Some points, each followed by its number:
tensor([-1.27, -0.70, -0.72, -1.44, -1.54, -1.76, -2.02, -2.12, -1.95, -1.72, -1.26, -0.78, -0.52, -0.94, -0.92, -2.80, -3.32, -3.24, -2.76, -1.74, -1.68,  0.32,  0.38,  1.74,  1.83,  3.06,  3.49,  3.61,  3.38,  2.54,  0.55, -0.80, -2.05, -2.42, -2.66, -2.67, -1.80, -0.77, -0.83,  1.46,  1.87,  1.83,  2.87,  2.72,  2.04,  1.08, -0.09, -1.28]) 0
tensor([ 0.18,  0.36,  0.33,  0.78,  0.85,  0.99,  0.83,  0.61,  0.53,  0.34,  0.16,  0.10,  0.15,  0.14,  0.18, -0.04,  0.10,  0.10,  0.40,  0.80,  0.86,  0.73,  0.71,  0.19,  0.18, -0.23, -0.29, -0.35, -0.52, -0.51, -0.61, -0.78, -0.73, -0.64, -0.58, -0.55, -0.34, -0.36, -0.32, -0.46, -0.47, -0.51,  0.07,  0.26,  0.50,  0.54,  0.51,  0.22]) 1
tensor([ 0.60,  0.87,  0.85,  1.29,  1.38,  1.40,  0.88,  0.51,  0.18, -0.05, -0.11,  0.04,  0.36,  0.29,  0.25,  0.09,  0.17,  0.15,  0.66,  1.21,  1.20,  1.33,  1.38,  0.29,  0.29, -0.42, -0.55, -0.57, -0.55, -0.86, -1.34, -1.55, -1.57, -1.41, -1.25, -1.24, -0.54, -0.48, -0.48, -0.43, -0.51, -0.44,  0.49,  0.80,  1.08,  1.10,  0.93,  0.64]) 2
tensor([-0.12,  0.22,  0.28,  0.12,  0.19,  0.16,  0.24,  0.28,  0.31,  0.30,  0.35,  0.33,  0.29,  0.27,  0.27,  0.23,  0.28,  0.28,  0.20,  0.15,  0.12,  0.02,  0.08,  0.18,  0.24,  0.14, -0.05, -0.03, -0.13, -0.13, -0.24, -0.03, -0.08,  0.03, -0.02, -0.03, -0.02, -0.02,  0.02,  0.17,  0.24,  0.27, -0.11,  0.15, -0.06, -0.14, -0.21, -0.13]) 3
tensor([-0.69, -0.18, -0.17, -0.25, -0.33, -0.32, -0.35, -0.52, -0.47, -0.40, -0.41, -0.29, -0.16,  0.07,  0.06,  0.44,  0.48,  0.52,  0.64,  0.77,  0.77,  0.75,  0.79,  1.06,  1.01,  1.10,  1.14,  1.21,  1.29,  1.23,  1.42,  1.31,  1.28,  1.29,  1.29,  1.35,  1.58,  1.56,  1.58,  0.89,  0.52,  0.42, -0.23, -0.60, -0.78, -0.80, -0.79, -0.77]) 4
tensor([ 0.34, -0.76, -0.77, -0.57, -0.35,  0.01,  0.30,  0.69,  0.90,  1.00,  0.92,  0.72,  0.54,  0.19,  0.16, -0.45, -0.51, -0.48, -0.85, -0.79, -0.74, -0.66, -0.64, -0.21, -0.28,  0.11,  0.16,  0.09,  0.00,  0.01,  0.00,  0.04, -0.02, -0.07, -0.32, -0.32, -0.78, -0.86, -0.85, -0.18,  0.20,  0.20,  0.62,  0.62,  0.60,  0.43,  0.35,  0.29]) 5
tensor([-0.82, -0.57, -0.67, -0.50, -0.52, -0.74, -0.57, -0.54, -0.58, -0.56, -0.25, -0.15, -0.06,  0.16,  0.18,  0.34,  0.26,  0.29,  0.40,  0.07,  0.12,  0.22,  0.24,  0.38,  0.37,  0.45,  0.53,  0.69,  0.82,  0.85,  0.92,  0.84,  0.87,  0.74,  0.95,  1.06,  1.28,  1.34,  1.39,  0.82,  0.60,  0.69, -0.18, -0.01, -0.31, -0.52, -0.66, -0.69]) 6
tensor([-0.08,  0.14,  0.17,  0.07,  0.16,  0.04, -0.60, -0.87, -1.17, -1.28, -1.40, -1.32, -1.26, -1.19, -1.14, -0.76, -0.42, -0.49,  0.10,  0.51,  0.48,  0.51,  0.51,  0.17,  0.16, -0.32, -0.47, -0.35, -0.21, -0.19, -0.29, -0.37, -0.42, -0.36, -0.30, -0.32, -0.04, -0.23, -0.23, -0.70, -0.83, -0.87, -0.67, -0.46, -0.24, -0.11, -0.13, -0.11]) 7
tensor([-0.10,  0.14,  0.07,  0.23,  0.20,  0.14,  0.15,  0.06, -0.05, -0.24, -0.37, -0.61, -0.78, -0.79, -0.77, -0.16,  0.14,  0.12,  0.44,  0.37,  0.43,  0.09, -0.01, -0.32, -0.30, -0.56, -0.83, -0.89, -0.92, -0.81, -0.48, -0.26,  0.08, -0.03, -0.08, -0.04, -0.75, -1.28, -1.29, -1.62, -1.50, -1.46, -1.47, -1.34, -0.94, -0.70, -0.31, -0.09]) 8
tensor([-0.13, -0.82, -0.83, -0.37, -0.11, -0.04, -0.21, -0.26, -0.36, -0.37, -0.30, -0.17, -0.04,  0.03,  0.04, -0.35, -0.40, -0.34, -0.14,  0.28,  0.24,  0.34,  0.31,  0.19,  0.18,  0.08,  0.21,  0.30,  0.23,  0.33,  0.20, -0.02, -0.37, -0.26, -0.35, -0.31,  0.25,  0.12,  0.08, -0.38, -0.10, -0.07, -0.08,  0.18,  0.20,  0.31,  0.22, -0.13]) 9
tensor([-0.32,  1.27,  1.30,  1.22,  1.22,  0.81,  0.79,  0.60,  0.20,  0.09,  0.05, -0.18, -0.28, -0.23, -0.25,  0.10,  0.29,  0.27,  0.96,  0.91,  0.85,  1.26,  1.15,  1.26,  1.23,  0.59,  0.37,  0.17,  0.09, -0.23, -0.34, -0.58, -0.51, -0.47, -0.33, -0.41, -0.03,  0.29,  0.24,  0.09, -0.04,  0.01, -0.23,  0.05, -0.06, -0.19, -0.48, -0.27]) 10
tensor([-0.23,  0.32,  0.39,  0.29,  0.29,  0.18,  0.12,  0.21,  0.15,  0.14,  0.12, -0.11, -0.14, -0.18, -0.16,  0.06,  0.10,  0.06,  0.11,  0.17,  0.13,  0.22,  0.23,  0.54,  0.54,  0.49,  0.42,  0.31,  0.03,  0.08, -0.02, -0.13, -0.23, -0.19, -0.25, -0.20, -0.05,  0.04,  0.09,  0.41,  0.38,  0.40,  0.27,  0.13,  0.13, -0.13, -0.26, -0.20]) 11
tensor([-0.83,  0.27,  0.24,  0.24,  0.04, -0.23, -0.45, -0.74, -0.88, -1.12, -1.27, -1.34, -1.23, -1.16, -1.14, -1.01, -0.85, -0.89, -0.07,  0.30,  0.33,  1.03,  0.96,  1.48,  1.43,  1.49,  1.44,  1.04,  0.85,  0.27, -0.29, -0.40, -0.63, -0.62, -0.55, -0.56,  0.10,  0.52,  0.51,  1.49,  1.45,  1.42,  1.19,  0.63,  0.05, -0.17, -0.41, -0.80]) 12
tensor([-0.44, -0.21, -0.20, -0.07, -0.26, -0.45, -0.38, -0.53, -0.59, -0.70, -0.66, -0.86, -0.88, -0.87, -0.83, -0.55, -0.23, -0.17,  0.09,  0.06,  0.04,  0.18,  0.07,  0.22,  0.16,  0.23,  0.16,  0.13, -0.19, -0.09, -0.11, -0.19, -0.10, -0.23, -0.26, -0.19, -0.63, -0.61, -0.56, -0.59, -0.65, -0.64, -0.57, -0.55, -0.34, -0.58, -0.40, -0.42]) 13
tensor([ 0.57,  1.78,  1.81, -0.42, -0.84, -0.70,  0.03,  0.99,  1.93,  2.36,  2.25,  1.84,  1.30,  1.10,  1.15,  1.07,  0.62,  0.66, -1.55, -2.89, -2.84, -3.41, -3.43, -1.57, -1.58, -0.09, -0.44, -1.18, -1.85, -2.36, -2.03, -1.33, -0.85, -0.97, -1.30, -1.33, -2.70, -2.41, -2.33,  1.46,  2.72,  2.62,  2.25,  0.87, -0.16, -0.36,  0.01,  0.61]) 14
tensor([-0.84, -0.11, -0.15, -0.08, -0.15,  0.00,  0.04, -0.06,  0.05,  0.01, -0.07, -0.07, -0.12, -0.23, -0.21,  0.00,  0.11,  0.14,  0.39,  0.72,  0.82,  1.07,  1.09,  1.22,  1.19,  1.41,  1.25,  1.20,  1.15,  1.03,  0.81,  0.63,  0.63,  0.36,  0.43,  0.54,  0.02,  0.03,  0.07,  0.19, -0.10, -0.11, -0.20, -0.52, -0.54, -0.71, -0.71, -0.84]) 15
tensor([ 0.99,  1.96,  1.98,  2.23,  2.20,  2.27,  2.11,  1.90,  1.72,  1.31,  0.99,  0.71,  0.53,  0.38,  0.30,  0.22,  0.41,  0.46,  0.64,  0.80,  0.84,  0.54,  0.57, -0.36, -0.36, -1.15, -1.45, -1.81, -2.03, -2.04, -2.22, -1.90, -1.69, -1.40, -1.37, -1.33, -1.48, -1.58, -1.61, -1.25, -0.95, -0.92, -0.08,  0.18,  0.58,  0.86,  1.03,  1.01]) 16
tensor([-0.32,  1.40,  1.41,  1.60,  1.58,  1.29,  1.18,  0.80,  0.35,  0.10,  0.10,  0.11, -0.07, -0.17, -0.16, -0.12, -0.05, -0.03,  0.81,  1.19,  1.18,  1.92,  1.94,  2.07,  2.07,  1.44,  1.02,  0.79,  0.37, -0.35, -1.20, -1.64, -1.83, -1.96, -1.85, -1.88, -1.41, -0.95, -1.01,  0.09,  0.11,  0.04,  0.59,  0.99,  0.71,  0.39, -0.08, -0.23]) 17
tensor([ 0.70,  0.67,  0.64,  0.61,  0.62,  0.75,  0.92,  1.05,  0.88,  0.77,  0.51,  0.13, -0.40, -0.59, -0.55, -0.91, -0.88, -1.07, -1.06, -1.08, -1.13, -0.92, -0.89, -0.51, -0.50, -0.49, -0.82, -0.90, -1.42, -1.68, -1.53, -1.62, -1.42, -1.50, -1.59, -1.54, -1.89, -1.67, -1.69, -0.49,  0.24,  0.31,  0.80,  1.00,  0.82,  0.70,  0.64,  0.69]) 18
tensor([-0.63, -0.59, -0.53, -1.12, -1.30, -1.42, -1.19, -0.87, -0.49, -0.18,  0.07,  0.18,  0.22,  0.30,  0.31,  0.33,  0.01,  0.00, -0.50, -0.87, -0.87, -0.78, -0.80,  0.10,  0.10,  1.15,  1.33,  1.18,  1.08,  1.11,  1.02,  0.86,  0.76,  0.59,  0.51,  0.53,  0.50,  0.80,  0.84,  1.60,  1.56,  1.63,  0.89,  0.07, -0.35, -0.69, -0.59, -0.70]) 19
tensor([ 0.00, -0.59, -0.58, -0.67, -0.61, -0.50, -0.65, -0.55, -0.48, -0.48, -0.75, -0.91, -0.83, -1.08, -1.10, -0.79, -0.55, -0.61, -0.76, -0.47, -0.44, -0.47, -0.42, -0.60, -0.58, -0.31, -0.21, -0.34, -0.30, -0.11, -0.07,  0.01,  0.01,  0.10, -0.14, -0.22, -0.53, -0.71, -0.65, -0.80, -0.60, -0.66, -0.18, -0.55, -0.34, -0.12,  0.00,  0.04]) 20
tensor([ 0.37, -0.44, -0.41, -0.93, -1.03, -0.95, -0.73, -0.46, -0.23,  0.09,  0.19,  0.26,  0.05, -0.02, -0.04, -0.51, -0.77, -0.76, -1.68, -1.97, -1.98, -1.86, -1.81, -1.05, -0.98, -0.44, -0.47, -0.53, -0.78, -1.11, -1.05, -1.28, -1.14, -1.28, -1.34, -1.39, -1.47, -1.14, -1.02,  0.36,  0.89,  0.84,  1.15,  1.03,  0.68,  0.32,  0.15,  0.33]) 21
tensor([-0.03, -0.98, -0.96, -0.20,  0.02, -0.08, -0.14, -0.37, -0.76, -0.86, -0.86, -0.92, -1.00, -0.87, -0.82, -0.61, -0.37, -0.30,  0.43,  0.66,  0.59,  0.79,  0.75,  0.35,  0.48, -0.42, -0.48, -0.37, -0.32, -0.20, -0.27, -0.29, -0.48, -0.56, -0.53, -0.60, -0.91, -1.22, -1.18, -2.27, -2.26, -2.17, -1.83, -0.91, -0.46, -0.13, -0.26, -0.05]) 22
tensor([-0.67, -0.55, -0.52, -0.63, -0.58, -0.47, -0.40, -0.27, -0.05, -0.01,  0.16,  0.36,  0.62,  0.80,  0.76,  1.13,  1.29,  1.29,  0.85,  0.72,  0.70,  0.35,  0.39,  0.26,  0.27,  0.45,  0.46,  0.68,  0.85,  1.18,  1.43,  1.62,  1.59,  1.55,  1.57,  1.60,  1.62,  1.46,  1.46,  0.54,  0.20,  0.12, -0.59, -0.85, -0.93, -0.80, -0.66, -0.63]) 23
tensor([ 0.19, -0.10, -0.16,  0.12,  0.09, -0.14, -0.13, -0.29, -0.58, -0.66, -0.66, -0.65, -0.82, -0.74, -0.85, -0.77, -0.79, -0.77, -0.27, -0.32, -0.27, -0.09, -0.15, -0.11, -0.10, -0.31, -0.26, -0.34, -0.36, -0.49, -0.44, -0.59, -0.55, -0.57, -0.47, -0.47, -0.16,  0.18,  0.22,  0.12,  0.11,  0.17,  0.15,  0.54,  0.54,  0.40,  0.28,  0.23]) 24
tensor([-1.05,  0.29,  0.26,  0.35,  0.31,  0.09, -0.25, -0.59, -0.88, -1.05, -1.16, -1.22, -1.03, -0.87, -0.81, -0.40, -0.09, -0.13,  0.76,  1.15,  1.18,  1.37,  1.34,  1.16,  1.19,  0.76,  0.69,  0.63,  0.79,  0.69,  0.70,  0.50,  0.31,  0.27,  0.39,  0.33,  0.64,  0.55,  0.52, -0.62, -0.87, -0.80, -1.12, -1.16, -1.07, -0.91, -0.92, -1.02]) 25
tensor([-0.35,  0.65,  0.78,  0.27,  0.04, -0.03, -0.11, -0.24, -0.36, -0.39, -0.39, -0.40, -0.44, -0.31, -0.36,  0.24,  0.48,  0.49,  0.53,  0.44,  0.39,  0.40,  0.37,  0.41,  0.39,  0.44,  0.19,  0.26,  0.12,  0.06,  0.04,  0.18,  0.37,  0.39,  0.49,  0.54,  0.53,  0.77,  0.75,  0.83,  0.55,  0.66,  0.05, -0.27, -0.45, -0.54, -0.53, -0.44]) 26
tensor([ 0.01, -0.19, -0.24, -0.34, -0.33, -0.35, -0.64, -0.69, -0.64, -0.67, -0.70, -0.60, -0.47, -0.60, -0.63, -0.82, -0.83, -0.93, -0.82, -0.61, -0.68, -0.41, -0.43, -0.35, -0.43, -0.19, -0.08, -0.11, -0.02, -0.07, -0.27, -0.41, -0.50, -0.43, -0.37, -0.27, -0.04,  0.13,  0.19,  0.44,  0.63,  0.67,  0.84,  0.69,  0.47,  0.42,  0.31,  0.04]) 27
tensor([-0.98,  0.48,  0.51,  0.62,  0.37,  0.17,  0.00, -0.29, -0.66, -0.86, -1.08, -0.89, -0.91, -0.76, -0.78, -0.25,  0.03,  0.08,  0.91,  1.25,  1.15,  1.74,  1.68,  1.85,  1.93,  1.48,  1.28,  1.11,  0.89,  0.45,  0.15, -0.21, -0.23, -0.28, -0.21, -0.22,  0.18,  0.19,  0.14,  0.18, -0.04, -0.06, -0.44, -0.53, -0.62, -0.68, -0.83, -0.92]) 28
tensor([-0.69, -0.07, -0.10, -0.08, -0.13, -0.10, -0.21, -0.33, -0.38, -0.34, -0.27, -0.14,  0.01,  0.26,  0.29,  0.66,  0.88,  0.92,  0.95,  0.94,  0.91,  0.67,  0.79,  0.63,  0.63,  0.40,  0.39,  0.69,  0.73,  0.96,  1.27,  1.34,  1.33,  1.43,  1.53,  1.48,  1.85,  1.68,  1.66,  0.57,  0.23,  0.27, -0.68, -0.87, -0.85, -0.78, -0.68, -0.65]) 29
tensor([-0.20,  0.09,  0.10,  0.36,  0.45,  0.28,  0.18, -0.08, -0.23, -0.46, -0.41, -0.44, -0.35, -0.31, -0.31, -0.18, -0.25, -0.20,  0.37,  0.62,  0.64,  0.60,  0.62,  0.13,  0.18, -0.33, -0.33, -0.41, -0.22, -0.32, -0.37, -0.39, -0.32, -0.44, -0.42, -0.41, -0.37, -0.69, -0.74, -1.34, -1.40, -1.52, -1.11, -0.89, -0.52, -0.36, -0.18, -0.25]) 30
tensor([-0.49, -0.77, -0.73, -0.73, -0.65, -0.50, -0.52, -0.41, -0.27, -0.13,  0.01,  0.01,  0.11,  0.17,  0.15,  0.41,  0.55,  0.56,  0.33,  0.40,  0.44,  0.39,  0.37,  0.76,  0.74,  0.83,  0.84,  1.01,  1.00,  1.34,  1.40,  1.36,  1.03,  0.96,  0.99,  1.02,  0.86,  0.91,  0.90,  0.47,  0.34,  0.30, -0.07, -0.21, -0.30, -0.35, -0.58, -0.48]) 31
Which three points above are nearest to each new point by angle, seen from the average point of the numbered points? Their numbers follow each, nearest first.
tensor([ 0.03, -0.64, -0.68, -0.82, -0.85, -1.12, -1.13, -1.20, -1.28, -1.12, -1.10, -0.89, -0.75, -0.61, -0.57, -0.45, -0.51, -0.46, -0.34, -0.57, -0.60, -0.69, -0.73, -0.61, -0.64, -0.62, -0.43, -0.47, -0.39, -0.44, -0.28, -0.32, -0.22, -0.17, -0.25, -0.17, -0.24, -0.28, -0.33, -0.32, -0.29, -0.35, -0.61, -0.31, -0.26, -0.27, -0.09,  0.03]) : 20 13 27
tensor([ 0.05, -0.52, -0.43, -0.30, -0.17, -0.30, -0.01,  0.11,  0.11,  0.12,  0.21, -0.07, -0.35, -0.56, -0.56, -0.71, -0.79, -0.84, -0.59, -0.65, -0.72, -0.29, -0.31,  0.25,  0.31,  0.49,  0.49,  0.34,  0.32,  0.29,  0.14,  0.10, -0.04, -0.20, -0.29, -0.33, -0.54, -0.39, -0.38,  0.15,  0.23,  0.26,  0.32,  0.57,  0.42,  0.12, -0.03,  0.07]) : 5 21 27
tensor([-0.32, -0.47, -0.53, -1.41, -1.51, -1.45, -1.15, -0.62, -0.12,  0.26,  0.52,  0.72,  0.71,  0.48,  0.51, -0.03, -0.33, -0.37, -1.53, -1.89, -1.90, -1.62, -1.66, -0.45, -0.49,  0.74,  0.81,  0.83,  0.48,  0.21, -0.13, -0.31, -0.42, -0.57, -0.83, -0.76, -0.85, -0.56, -0.65,  1.36,  1.88,  1.80,  1.61,  1.03,  0.41, -0.06, -0.21, -0.35]) : 21 14 19
tensor([ 1.24,  3.82,  3.91,  3.55,  3.53,  3.68,  4.01,  4.29,  4.13,  3.67,  2.99,  2.31,  1.98,  1.89,  1.87,  2.91,  3.29,  3.30,  2.39,  1.56,  1.63, -0.50, -0.47, -2.05, -2.08, -3.37, -3.95, -4.36, -4.30, -3.53, -2.00, -0.14,  1.20,  1.94,  2.05,  2.04,  2.04,  1.49,  1.48,  0.66,  0.33,  0.21, -0.84, -1.22, -1.14, -0.58,  0.39,  1.14]) : 3 16 1
tensor([-1.53,  0.93,  0.92,  1.08,  1.15,  1.28,  1.70,  1.93,  2.21,  2.50,  2.85,  3.25,  3.72,  4.25,  4.28,  4.59,  4.31,  4.37,  3.38,  2.42,  2.43,  0.72,  0.71, -0.75, -0.75, -1.53, -1.44, -1.29, -0.78, -0.06,  0.66,  1.40,  1.73,  1.97,  2.02,  2.03,  1.58,  0.86,  0.91, -1.87, -2.85, -2.89, -4.20, -4.14, -3.47, -2.83, -2.14, -1.52]) : 3 23 29
tensor([ 0.23,  0.03,  0.03,  0.09,  0.11, -0.06, -0.09, -0.32, -0.64, -0.77, -0.67, -0.82, -1.04, -0.98, -1.08, -1.06, -1.10, -1.08, -0.60, -0.47, -0.47, -0.15, -0.13, -0.16, -0.12, -0.35, -0.50, -0.28, -0.43, -0.53, -0.70, -0.68, -0.75, -0.86, -0.67, -0.64, -0.58, -0.50, -0.45, -0.20, -0.19, -0.24,  0.05,  0.66,  0.64,  0.50,  0.20,  0.20]) : 24 27 18
tensor([ 0.12, -0.64, -0.71, -0.57, -0.57, -0.33, -0.45, -0.37, -0.12, -0.07, -0.12, -0.19,  0.00,  0.09,  0.11,  0.44,  0.43,  0.40,  0.15,  0.18,  0.19, -0.19, -0.11, -0.50, -0.52, -0.41, -0.24, -0.22,  0.03,  0.32,  0.71,  0.79,  0.96,  1.02,  1.09,  1.13,  0.89,  0.74,  0.73,  0.10, -0.20, -0.23, -0.10, -0.57, -0.35, -0.22, -0.08,  0.08]) : 23 6 29
tensor([-0.67, -0.98, -0.94, -1.12, -1.04, -0.92, -0.76, -0.53, -0.25, -0.02,  0.30,  0.49,  0.64,  0.38,  0.33, -0.15, -0.59, -0.60, -0.88, -0.85, -0.85, -0.33, -0.31,  0.40,  0.40,  1.06,  1.38,  1.51,  1.56,  1.39,  0.95,  0.72,  0.35,  0.26,  0.20,  0.27,  0.47,  0.75,  0.75,  1.41,  1.46,  1.46,  1.26,  0.88,  0.44,  0.10, -0.24, -0.63]) : 19 6 31
tensor([ 0.05,  0.36,  0.34,  0.50,  0.73,  0.70,  0.75,  0.77,  0.77,  0.80,  1.07,  1.18,  1.27,  1.00,  0.98,  0.25, -0.08, -0.04, -0.24, -0.28, -0.18, -0.19, -0.21, -0.34, -0.36, -0.52, -0.45, -0.24, -0.10, -0.10, -0.54, -0.56, -0.90, -0.98, -0.91, -0.90, -0.87, -1.04, -1.00, -0.97, -0.85, -0.73, -0.51,  0.08,  0.31,  0.27,  0.09,  0.05]) : 16 1 18
tensor([ 0.74, -0.70, -0.67, -0.38, -0.18, -0.36,  0.03,  0.29,  0.40,  0.43,  0.55,  0.28,  0.23,  0.17,  0.14, -0.17, -0.26, -0.14, -0.36, -0.81, -0.74, -1.07, -1.07, -1.24, -1.23, -1.13, -0.93, -0.77, -0.48, -0.13,  0.16,  0.53,  0.55,  0.56,  0.51,  0.53,  0.26,  0.21,  0.19, -0.44, -0.56, -0.68, -0.30,  0.25,  0.42,  0.47,  0.60,  0.75]) : 5 20 3
tensor([ 0.14,  0.02, -0.06,  0.50,  0.58,  0.43,  0.57,  0.41,  0.25,  0.15,  0.24,  0.39,  0.47,  0.73,  0.74,  0.82,  0.85,  0.79,  1.17,  1.08,  1.14,  0.79,  0.82, -0.04, -0.14, -0.64, -0.70, -0.58, -0.55, -0.55, -0.69, -0.49, -0.41, -0.36, -0.30, -0.38, -0.57, -0.87, -0.91, -1.58, -1.74, -1.76, -1.50, -1.01, -0.51, -0.23, -0.06,  0.11]) : 30 8 1
tensor([ 1.20, -1.01, -0.93, -0.31,  0.08,  0.25,  0.61,  0.81,  0.78,  0.85,  0.92,  0.77,  0.54,  0.47,  0.47,  0.66,  0.80,  0.80,  0.50,  0.05, -0.03, -0.74, -0.70, -1.52, -1.50, -2.02, -2.10, -1.85, -1.50, -0.89, -0.22,  0.47,  0.77,  0.90,  1.01,  0.95,  0.56,  0.12,  0.12, -0.87, -1.00, -1.04, -0.89, -0.18,  0.19,  0.46,  0.71,  1.23]) : 3 8 5
tensor([ 0.18, -0.45, -0.49,  0.01, -0.04, -0.20, -0.15, -0.32, -0.54, -0.64, -0.64, -0.71, -0.83, -0.69, -0.68, -0.28, -0.19, -0.14,  0.25,  0.23,  0.37,  0.14,  0.17, -0.41, -0.47, -0.68, -0.79, -0.77, -0.69, -0.49, -0.32, -0.34, -0.06, -0.16, -0.01,  0.00, -0.26, -0.51, -0.54, -1.10, -1.23, -1.22, -1.04, -0.69, -0.24, -0.13,  0.01,  0.18]) : 8 22 30
tensor([-0.29, -0.33, -0.39, -0.20, -0.17, -0.31, -0.19, -0.28, -0.35, -0.14,  0.11,  0.23,  0.20,  0.45,  0.40,  0.45,  0.30,  0.33,  0.41,  0.28,  0.21,  0.40,  0.41,  0.43,  0.35,  0.40,  0.43,  0.70,  0.81,  0.86,  1.02,  0.71,  0.73,  0.59,  0.94,  0.81,  1.48,  2.01,  1.98,  1.53,  0.88,  0.85,  0.40,  0.56,  0.41,  0.01, -0.41, -0.26]) : 6 4 31
tensor([ 4.06,  1.80,  1.71,  3.16,  3.61,  3.94,  3.71,  3.14,  2.52,  1.98,  1.52,  1.29,  0.87,  0.10,  0.07, -1.66, -1.77, -1.77, -0.51,  0.58,  0.51,  1.55,  1.56,  0.79,  0.78, -0.27, -0.36, -0.35, -0.43, -0.99, -1.74, -2.48, -2.73, -2.78, -2.74, -2.81, -2.25, -1.91, -1.88, -1.17, -0.22, -0.22,  2.85,  4.12,  4.81,  4.84,  4.53,  3.93]) : 2 1 16
tensor([-1.43,  0.14,  0.20, -0.90, -1.37, -1.67, -1.50, -1.34, -0.96, -0.61, -0.30,  0.06,  0.30,  0.40,  0.39,  0.35,  0.04,  0.02, -0.62, -0.93, -0.91, -0.38, -0.36,  0.88,  0.74,  2.05,  2.27,  2.11,  1.85,  1.58,  1.28,  0.80,  0.75,  0.56,  0.54,  0.57,  1.17,  2.23,  2.21,  3.54,  3.33,  3.31,  2.18,  0.99, -0.08, -0.79, -1.02, -1.46]) : 19 6 4
tensor([ 0.28,  0.20,  0.22,  0.39,  0.47,  0.67,  0.48,  0.40,  0.32,  0.24,  0.10,  0.05,  0.07, -0.14, -0.15, -0.42, -0.44, -0.44, -0.45, -0.19, -0.19, -0.15, -0.23, -0.51, -0.53, -0.57, -0.62, -0.64, -0.62, -0.61, -0.80, -0.87, -0.80, -0.66, -0.65, -0.67, -0.56, -0.68, -0.61, -0.38, -0.15, -0.17,  0.47,  0.48,  0.58,  0.57,  0.59,  0.34]) : 18 16 1
tensor([ 0.12, -0.37, -0.37,  0.48,  0.64,  1.16,  1.37,  1.54,  1.74,  1.67,  1.92,  2.12,  2.31,  2.25,  2.22,  1.69,  1.22,  1.26,  0.92,  0.89,  0.88,  0.64,  0.60, -0.14, -0.17, -0.31, -0.18, -0.14,  0.12,  0.21,  0.23,  0.28,  0.43,  0.46,  0.71,  0.70,  1.16,  1.12,  1.12,  0.53,  0.31,  0.32,  0.57,  0.44,  0.57,  0.48,  0.41,  0.09]) : 3 11 23
tensor([ 0.28, -0.51, -0.53, -0.06,  0.01, -0.08, -0.14, -0.31, -0.37, -0.55, -0.79, -0.96, -0.89, -1.01, -1.06, -0.80, -0.72, -0.77, -0.01,  0.18,  0.21,  0.33,  0.44,  0.14,  0.12, -0.07,  0.06, -0.21, -0.07, -0.21, -0.14, -0.29, -0.28, -0.23, -0.33, -0.25, -0.66, -0.91, -0.89, -1.27, -1.07, -1.07, -0.51, -0.43, -0.08,  0.14,  0.38,  0.30]) : 22 13 7
tensor([ 0.20,  0.37,  0.37,  0.42,  0.37,  0.38,  0.07, -0.21, -0.52, -0.84, -1.08, -1.12, -1.31, -1.50, -1.52, -1.58, -1.43, -1.45, -0.64, -0.14, -0.17,  0.30,  0.37,  0.32,  0.39, -0.01, -0.09, -0.27, -0.43, -0.82, -1.09, -1.29, -1.34, -1.39, -1.47, -1.55, -1.49, -1.66, -1.70, -1.18, -0.63, -0.57, -0.06,  0.26,  0.39,  0.49,  0.39,  0.18]) : 18 24 7
tensor([ 0.00, -0.21, -0.16, -0.10, -0.17, -0.08, -0.33, -0.33, -0.31, -0.36, -0.33, -0.28, -0.08, -0.06, -0.05, -0.01,  0.02,  0.02,  0.04,  0.17,  0.14,  0.01, -0.11, -0.12, -0.11, -0.16, -0.10, -0.23, -0.19, -0.14, -0.21, -0.13, -0.18, -0.10, -0.18, -0.17,  0.04,  0.01, -0.07,  0.07,  0.10,  0.14,  0.15,  0.05,  0.03,  0.14,  0.18, -0.01]) : 27 24 9
tensor([-0.04,  0.37,  0.38, -0.14, -0.36, -0.46, -0.26, -0.09,  0.09,  0.27,  0.18,  0.32,  0.36,  0.34,  0.37,  0.74,  0.65,  0.65,  0.15, -0.26, -0.25, -0.47, -0.46, -0.11, -0.13,  0.18,  0.30,  0.11,  0.15,  0.13,  0.39,  0.41,  0.58,  0.61,  0.50,  0.49,  0.04, -0.07, -0.15,  0.02,  0.12,  0.16, -0.42, -0.82, -0.87, -0.71, -0.42, -0.18]) : 23 3 29
